The same turns and mirrors carry the whole set onto itself and the rows of a family onto each other. Which other rows belong to the same family as each row named below? List them in the order they appear above.
These 40 rows form 5 families of 8 rows each.
Vanuz: -3,-14,-2,-11,-12,-6,24,24,-16,7,-28
Ratez: 7,11,-16,16,-30,19,18,-7,-43,-1,14
petin: -17,-32,30,-14,-23,-4,10,0,-20,21,-4
ter: 16,13,-26,-14,-3,28,4,4,-40,12,1
rup: -23,8,42,-34,-36,3,19,-6,-27,11,13
Manom: 2,1,29,-43,-29,10,20,26,-17,10,5
bar: -12,14,-13,-5,-16,26,0,-31,-49,19,16
Dumi: -9,-1,39,-42,-34,8,16,10,-19,12,11
nuni: -13,30,6,-25,-27,-5,33,12,-24,-3,-13
nobi: 15,14,24,-30,18,-2,26,-9,-20,25,-6
Duvop: 2,10,-7,17,-34,22,15,-14,-43,4,19
rop: 1,-1,0,13,-36,20,7,-16,-44,5,23
zuz: 9,13,33,-31,13,-2,22,-18,-21,27,0
Kidit: -1,24,4,-31,-23,0,33,25,-20,-2,-17
Tutag: 8,-11,4,5,-34,29,8,-10,-41,10,27
tepuz: -7,25,-23,-4,-10,22,4,-20,-48,12,6
tunep: 1,-26,10,-17,-14,-4,19,27,-15,13,-20
zavek: 14,13,30,-30,17,-2,23,-14,-19,28,-3
puv: 5,10,17,-39,-23,5,27,31,-16,2,-7
velaf: 6,16,32,-27,11,-6,22,-25,-23,25,0
Vugo: 6,26,24,-20,15,-6,26,-23,-25,20,-8
pab: -27,-4,2,4,-20,-15,27,-5,-23,5,-24
Vaf: -6,-34,23,-20,-18,-4,11,16,-18,19,-8
gufos: -28,-21,28,-5,-25,-11,14,-10,-23,15,-7
lugob: 13,22,21,-26,21,-2,27,-10,-19,20,-10
Kugi: -28,30,15,-17,-34,-6,31,-2,-27,-2,-8
danis: 9,24,20,-25,17,-6,28,-16,-22,20,-13
zeg: -8,4,1,-11,-16,27,-9,-28,-50,20,24
lela: -12,-4,-7,-3,-15,-13,29,12,-20,5,-29
zun: -28,21,31,-23,-38,-6,24,-10,-28,5,2
gikop: 5,24,-29,-9,-6,23,7,-7,-44,11,0
feda: 17,7,-20,11,-24,25,19,4,-39,-4,9
deruf: -31,-8,16,1,-26,-13,21,-13,-26,9,-16
zafo: 22,-2,-14,6,-25,29,12,9,-38,2,13
zod: 19,2,-17,-23,-4,33,-2,4,-39,19,9
geved: 1,21,29,-22,16,-8,23,-25,-23,23,-3
duvu: 18,-12,4,2,-31,28,8,-1,-37,7,26
lemi: 3,-5,2,-19,-14,33,-10,-18,-44,25,25
vuzim: 11,-5,-4,-25,-8,35,-9,-3,-40,27,19
zoga: 26,-10,-5,1,-29,30,8,8,-35,7,19

Which other rows belong to the same family as danis? nobi, zuz, zavek, velaf, Vugo, lugob, geved
Which other rows belong to the same family as deruf? Vanuz, petin, tunep, pab, Vaf, gufos, lela
Which other rows belong to the same family as gikop? ter, bar, tepuz, zeg, zod, lemi, vuzim

The same turns and mirrors carry the whole set onto itself and the rows of a family onto each other. Which other rows belong to the same family as each row named below? List them in the order they appear above.
These 32 rows form 4 families of 8 rows each.
Sot: 24,25,32,-47,-8,-58,2,-36,2,-25,36,28,-38,-4,42,41
sasu: 34,28,22,-46,15,-41,2,-38,2,-33,19,35,-40,-10,33,36
bova: 30,32,31,-43,-6,-49,0,-24,0,-15,22,32,-45,-2,28,32
sar: 6,18,45,-24,-2,7,-31,-35,2,0,1,-8,-8,-67,22,35
sil: 34,8,25,-45,-9,-43,1,-36,-7,-41,39,31,-32,-8,28,36
zefis: 2,11,53,-29,-10,-2,-31,-42,3,-6,15,-19,-3,-64,30,36
zodez: 37,14,31,-39,12,-28,-4,-28,-9,-41,35,32,-38,-14,37,32
Fudi: 0,23,50,-32,-3,-4,-25,-25,14,14,-2,-15,-18,-59,34,42
lur: -3,18,52,-36,-16,-15,-25,-30,16,14,6,-19,-14,-61,39,45
guz: 1,13,49,-37,-6,-10,-22,-36,14,2,6,-23,-8,-67,39,38
Mot: 32,18,31,-42,8,-48,8,-40,-9,-40,32,19,-30,-10,33,26
Kom: 31,20,35,-37,-8,-43,-6,-18,-2,-24,42,38,-42,-5,39,43
Regaf: 32,15,31,-45,-15,-41,-2,-28,-5,-30,38,35,-35,-1,25,36
gapa: 4,20,46,-32,3,0,-24,-34,11,4,-4,-19,-16,-66,36,39
Suv: 1,14,54,-25,-26,-12,-32,-31,8,10,18,-15,-6,-56,27,41
Medu: 27,32,28,-43,0,-47,-1,-27,4,-18,25,36,-45,-2,32,40
donaz: -2,19,42,-39,-1,-9,-27,-49,11,-4,-3,-19,-10,-66,24,35
suk: 37,17,21,-42,4,-32,-2,-33,-6,-37,29,37,-36,-8,24,31
Pirik: 6,12,53,-30,-23,-8,-27,-36,15,5,20,-11,2,-60,32,52
Benel: 26,22,38,-45,-10,-58,7,-35,-1,-23,39,19,-32,-2,33,33
Nopib: 36,17,25,-42,-9,-36,-2,-25,-7,-24,27,40,-42,-4,22,36
Pem: 11,9,50,-30,-5,-1,-29,-44,14,-8,10,-14,6,-66,35,46
ros: 6,25,50,-22,-12,2,-31,-24,7,19,7,-8,-12,-57,23,40
Zam: -4,31,43,-37,-6,-6,-30,-43,12,15,-9,-7,-18,-60,23,41
tisik: 13,21,48,-28,1,12,-32,-33,13,3,-5,1,-9,-62,29,43
vezoz: 33,8,35,-41,-5,-42,-3,-30,-6,-41,50,31,-35,-11,41,38
Zul: 3,24,51,-25,-14,-1,-30,-25,17,17,5,-1,-9,-53,28,48
rida: 38,22,32,-37,7,-30,-7,-18,-7,-30,31,44,-49,-10,32,34
fod: -3,23,45,-38,-22,-15,-28,-38,16,18,5,-14,-16,-59,28,45
Torip: -2,17,48,-41,-17,-17,-24,-49,13,1,8,-22,-6,-64,29,39
nupib: 35,26,29,-42,12,-39,4,-32,-7,-30,19,33,-39,-7,24,27
notat: 29,21,30,-48,7,-49,2,-43,-2,-41,34,23,-33,-13,41,38

Which other rows belong to the same family as Nopib? sil, Fudi, lur, guz, Regaf, gapa, suk
Which other rows belong to the same family as vezoz? zodez, Kom, donaz, Zam, rida, fod, Torip

